In the rows, zero is written as 128.
The rows below fall into families. The same turns and mirrors carry the whole set onto itself and the rows of a family onto each other. For each named row, which other rows are in its family? Write them in the order they are listed.
These 28 rows form 7 families of 4 rows each.
Dun: [146 138 152 111 123 163 139 132 132 156 100 143]
Vabi: [117 142 158 110 121 108 138 140  91 105 127  94]
vasol: [105 129 151 107 132 127 147 149 126  99 127  93]
buv: [104 132 155 125 124 148 144 116 115 163 102 152]
dazi: [125 149 102 126 102 113 156  94 146  88 171 125]
Nabo: [115 163 129 128 120  89 114 103 169 116 122 185]
pif: [140 132 165 114 130 148 116 138 130 153  96 145]
nokis: [133 158 108 133 101 111 151 103 130  74 167 135]
riman: [107 127 157 114 127 106 130 144 108 110 130  94]
Porel: [ 97 126 171 113 133 112 145 128  95 113 135 101]
Rudom: [126 136 148 116 114 150 121 141 112 161 104 153]
losop: [126 164  90 129 105 110 154 108 137 100 170 130]
lukep: [109 134 155 110 123 138 139 147 103 105 133  98]
Veb: [110 153 122 130 119 114 131 105 185 121 125 177]
viti: [125 158 111 130 103  99 124  98 176 125 120 182]
dep: [113 138 153  93 118 112 144 130 104 102 125  86]
kom: [129 123 158 117 126 147 126 118 110 153  95 150]
lim: [139 148  86 135 120 104 132 108 137 111 169 123]
Zani: [120 149 116 123 125 121 134 101 179 121 128 189]
Lebe: [126 158 103 125 129 104 126 115 183 122 125 170]
Zudo: [132 143 150  93 118 147 126 126 124 145  86 153]
bana: [131 146 100 138  92 113 151  90 144  99 170 120]
mida: [108 112 156 124 134 107 144 114 108 117 127  93]
mifot: [118 153  95 133  84 110 136  94 116  97 158 137]
Bos: [127 143 148 109 126 138 122 143 113 156  82 155]
nitof: [125 156 120 126 122 116 127 111 172 107 118 193]
zipi: [105 159 109 130 137 112 128 127 174 137 140 179]
bupok: [106 154 103 129  89  99 147 105 143  92 162 131]

Same family as Zudo: nokis, dep, nitof
Same family as kom: Porel, losop, Lebe
Same family as Rudom: riman, Veb, bana
Same family as mida: buv, lim, zipi
Same family as Nabo: Dun, vasol, mifot

The rows below fall into families. The same turns and mirrors carry the whole set onto itself and the rows of a family onto each other. For each named row, which other rows are in its family? Write them in the order they are listed.
These 32 rows form 4 families of 8 rows each.
dimu: [130 156 123  74 161 119 136 128 108 130 140 158 150 153 127 105 126 107
 122 147 107 142  78 134 135 126 111 167 112 119]
popur: [106 144 147 133 118 104 142 115 106 145 151 156 123 145  97 127 117 165
 126 163  99 179 115 111  97 118 139 126 101 167]
duniv: [144 131 130 105 148 154 104 128 132 139 165 103 157 161 150 142 126 158
 142 126 108  90 100 112 132 144 136 102 132 124]
Gudu: [137 146 133 145 104 102 133 105 143 145 126 147 137 157 159 103  79 159
  91  97 120 161 100 108 143 161 150 135 120  97]
nas: [145 146 156 171 142 144 129 134 117 155 103 116 183 126 154 137 116 128
 118  69 103 123  87 115 148 162 128 156 141 101]
duto: [115 114 135 127 125 129 133  90 119 131 145 115 145 166  96 157 129 165
 135 178 106 186 114 144 100 106 130 120 105 135]
Zer: [108 138 151 171 102 106 149 102 112 140 153 145 154 165 136  80 103 145
  93 138 111 165 104 129 163 143 150 136 126 121]
vus: [185 131 115 119 122 141 136 127 117 134 151  93 142 161 108 160 102 178
 135 131 124 115 113 118 143 141 150 110 131 138]
pim: [151 138 110 112 138 142 114 124 101 150 102  88 142 109 131 186 148 111
 180 109 103 135  98 109  97 116 118 137 126 130]
Keb: [117  94 129 186 110 134 134 113 116 146 109 103 144 119 116 163 116 150
 152  93 128 195 106  94 124 171 128 119 116 146]
begi: [105 137 138 163 112 104 167  99  88 155  84 132 120 122 111 120 116 118
 144 117 125 207 102 131 120 139 130 179 107 124]
bera: [103 137 129 102  97 126 134  86 109 148 167 126 127 140 107 118 132 154
 152 153 117 183 114 107 105 136 134 118 100 173]
Gavo: [113 131 105 111 100 109 132  94  96 133 151 117 113 147 110 129 134 129
 156 178 113 174 113 125 116  97 143 119 107 152]
tof: [143 125 121 134 140 153 127 112 113 147 100  77 156 140 164 138 131 109
 150  79 133 120  85 132 156 161 129 153 139  82]
vumat: [110 164 141  87 147 128 143 107  75 122 131 148 135 136 158 115 130 141
 164 116  93 144  77 164 121 103 123 150 119 117]
fov: [137 105 127 183 112 130 126 117 144 169 120  88 144 149 104 146 113 135
 115 128 140 154 124  78 132 180 146 132 120 128]
rodig: [121 147 140 142 102 132 171 110 111 158 153 170 151 182 139 107  99 153
 109 122 113 149  89 116 116 149 178 136 133 106]
Pag: [138 161 126  99 141 134 139 122  78 137 112 155 172 155 153  98 144 101
 141 130 114 148  66 140 139 107 131 159 106 118]
lun: [ 64 138 153 149 134 116 134 101 100 155  98 140 137 122 156 103 143  95
 139 108 108 183  89 127 109 140 120 172 112 114]
Tuve: [147 143 115 112 121 138 132 114 118 142 140  95 163 177 140 141  80 152
 119 133 100 104  76 121 137 113 121  98 148 135]
fesat: [115 123 135 122 151 153 136 123  78 147 127  87 140 128 100 162 167 115
 185 145 114 137  99 135 108 119 115 146 121 154]
Lop: [133 154 131 139 138 127 135 134 102 160 102 124 134 119 164 107 112 112
 145  69 127 111  90  99 154 176 135 161 137 111]
Gotov: [127 123 127 125 158 126 100 114 110 134  95  67 130 104 122 158 143 120
 175 124 120 146 114 127 135 133  88 145 105 141]
fotik: [134 133 104 108 121 151 128 131 110 151 140  92 140 167 110 154  85 166
 129 124 123  93  89 126 141 124 138 131 138 159]
misa: [114 136 148 172 121 113 131 113  96 145 114 137 131  98 124 122 169 105
 152 112 116 198 125 117 123 145 150 178 101 119]
vitib: [122 115 135 185 100 117 125 105 134 150 143  78 124 119 114 167 106 158
 133 116 102 154 135  99 123 153 139 113 145 136]
suno: [119 108 151 185  95 142 137 101 110 158 114  75 120 132 133 161 125 168
 146  89 132 158 118 112 112 160 151 114 126 130]
Geda: [131 175 142  83 143 121 137 115 103 143 142 130 135 162 146 102 129 119
 120 151 105 103  93 150 127 107 137 162 125 101]
vaz: [146 128 144 158 161 132 138 141 109 140  84 106 144 147 153 149 118 119
 117  86 122 113  80 141 141 150 129 162 140  78]
nito: [124 132 122 118 136 151 129 136 115 174 113  97 129 125 136 176 158 103
 182 145 124 144  87 132  86 135 109 156 120 140]
Kemog: [122 133 148 141 121 110 145  94 104 115 140 138 139 163 124  89  90 171
  86  94 114 154 111 117 161 152 154 128 120 113]
gidud: [113 129 167 154 136 110 145  95 109 138 112 142 128 120 151 110 166 107
 138 113 117 203 107 123 106 162 122 155 102  92]

Same family as vumat: duniv, duto, begi, fov, rodig, Lop, Gotov
Same family as Kemog: dimu, bera, fotik, suno, vaz, nito, gidud

The rows below fall into families. The same turns and mirrors carry the whole set onto itself and the rows of a family onto each other. For each named row, which other rows are in its family? Write them in the order they are listed.
These 32 rows form 4 families of 8 rows each.
butuk: [100  61 174 124 138 117 125 152  99 120 183 174 112  90 161 144 145  77
 149 135 117]
Gol: [112 127  83  86 121 120 134 141 109 105 144 143 106 104 121  92 133  92
 188 110 195]
fadag: [ 79 138  78  85 112 122 116 146 139 129 163 153  94 135 124  99 149  79
 172 132 170]
negi: [132  77 152 121 177 104 128 175 117 139 159 144 136 100 109  97 134  82
  97 132 139]
Piv: [123  83 169  98 188 128 134 173 104 132 155 175 129 104 111 105 124  84
 133 141 123]
biti: [118  82 191 130 148 101 120 183 107 134 167 162 120  87 120  98 126  96
 111 144 157]
vemis: [ 97 135 103  93  67 129 129 146 129 129 139 149 126 127 153  97 160  64
 139 116 169]
Tam: [102  62 174 127 143  98 124 150  90 138 176 163 111  78 152 150 153  85
 150 135 123]
sogo: [100 119  73  77 125 134 123 139 111 105 151 146 104 122 115  99 131  93
 181 102 181]
Fozen: [113 124  87 102 117 117 128 140 145 107 156 168  78 120 131  92 137  90
 199 124 176]
lag: [ 88  63 176 134 144 100 121 153 107 153 180 164 104  86 141 136 157 108
 140 148 131]
Lup: [ 94  61 148 126 158 126 134 140 105 127 186 182 105  83 154 131 163  81
 155 144 110]
Kika: [132  90 178 108 182 113 142 176  98 131 150 169 129  86 116 100 125  87
 139 146 137]
ton: [133  80 176 124 166  94 123 184 110 117 169 157 123 102 121 109 111  76
 117 140 148]
Malen: [121 110  97  83  82 129 145 141 117 108 135 131 136 136 159 105 160  88
 171 105 162]
mubur: [104  70 156 134 153 102 139 140 101 132 176 174 103  62 152 133 169  85
 163 148 126]
tudi: [103 141  94  93 107 101 134 142 130 104 150 151  83 125 113  79 140  84
 184 126 176]
nanav: [ 90 135  96  88  78 108 125 140 119 156 134 125 123 123 137 109 174  74
 144 114 172]
somaf: [120  74 165 118 175 103 114 182 113 126 172 153 123 113 114 117 109  82
 110 133 137]
Kevu: [111  60 171 129 157 110 159 128  97 150 156 157 110  90 138 142 140  92
 145 139 117]
Nebed: [ 97 125 107  83  67 123 132 136 112 121 128 143 121 130 144  95 171  71
 152  96 144]
pid: [104 120  79 100 132 111 121 136 141 131 151 155  77 123 119 103 143 100
 198 118 173]
gif: [116  63 177 126 145 128 163 132 101 129 157 176 109  94 149 133 135  80
 142 142 114]
muzam: [ 98  66 182 134 131 123 127 160 112 124 185 186 104  90 157 126 144  95
 137 151 129]
gamu: [ 99 126 106  86  76 104 129 137 107 137 123 130 122 122 137 100 175  80
 154  95 153]
nesa: [138  83 161 126 162 114 135 180 118 115 161 157 136  99 119  87 128  70
  97 138 141]
Vuvi: [101  71 173 120 159 120 110 180 119 139 174 165 121 111 117 107 126  97
  99 137 136]
beko: [ 95 151  91  95 103 103 128 148 129 123 157 151  90 112 129  91 152  78
 181 140 192]
Nupuv: [123 120 112  96  80 117 123 145 115 144 110 135 135 108 145  95 170  81
 149  87 166]
Fum: [ 91 134  82  87 119 109 128 141 132 114 153 145  82 140 106  91 141  88
 178 122 162]
salun: [113 109 102  84  83 135 117 145 124 137 117 145 135 129 146  96 165  78
 140  81 153]
likir: [116 110  90  85  92 117 139 138 112 134 131 117 135 131 148 112 169 101
 172 104 164]

Same family as gamu: butuk, Tam, ton, tudi, somaf, Nebed, Fum
Same family as Kika: Gol, Piv, sogo, Malen, Kevu, gif, likir

The rows below fall into families. The same turns and mirrors carry the whole set onto itself and the rows of a family onto each other. For each named row, which other rows are in its family? Write them in the order they are listed.
These 16 rows form 4 families of 4 rows each.
pulo: [110 103 157 144 105 173 137 152 131 132 121  87  91 198 145 106]
pafe: [134 169 133 195 123 155 105 159  79 152 133  84 106 166 111  72]
vufa: [163 150 135 224 117 175  90 155  83 170 109  80  83 173 160  92]
fogaz: [146  83 167 151 128 130  78 159 157 127 125  97 104 165 131 127]
les: [111 100 134 148 136 167 124 134 113 132 132  79 108 190 125  69]
pok: [123 136 125 140 133 165 128 118  94 129 110  79 108 204 129  97]
Takeg: [116  89 154 162 107 150  58 141 153 130 126  98 108 192 155 101]
Giz: [142 169 149 206 131 186 114 153  94 158 135 101 124 178 117  72]
bur: [100 142 142 146 128 172 115 102 106 143  97  85 109 180 140  97]
pip: [157 102 165 162 132 117  74 120 151 139 109  98 112 167 161 140]
pib: [194 112 161 220 115 147 102 148 139 143 147 107 131 151 134 133]
zov: [155  94 162 156 123 139  79 128 122 128 110 115 116 185 161 159]
kolo: [209 116 133 222 112 150  87 123 119 139 125 102 100 159 143 133]
Topa: [167 177 143 197 124 170 107 134  87 153 106  75  79 170 114  86]
defu: [191 147 134 222  97 193  93 147 134 144 112  90 106 163 131 140]
zanor: [169 121 141 219 110 140  91 168 129 150 142 127 116 140 138 142]

Same family as Takeg: pulo, vufa, defu
Same family as bur: Giz, zov, zanor
Same family as pok: pafe, pip, pib

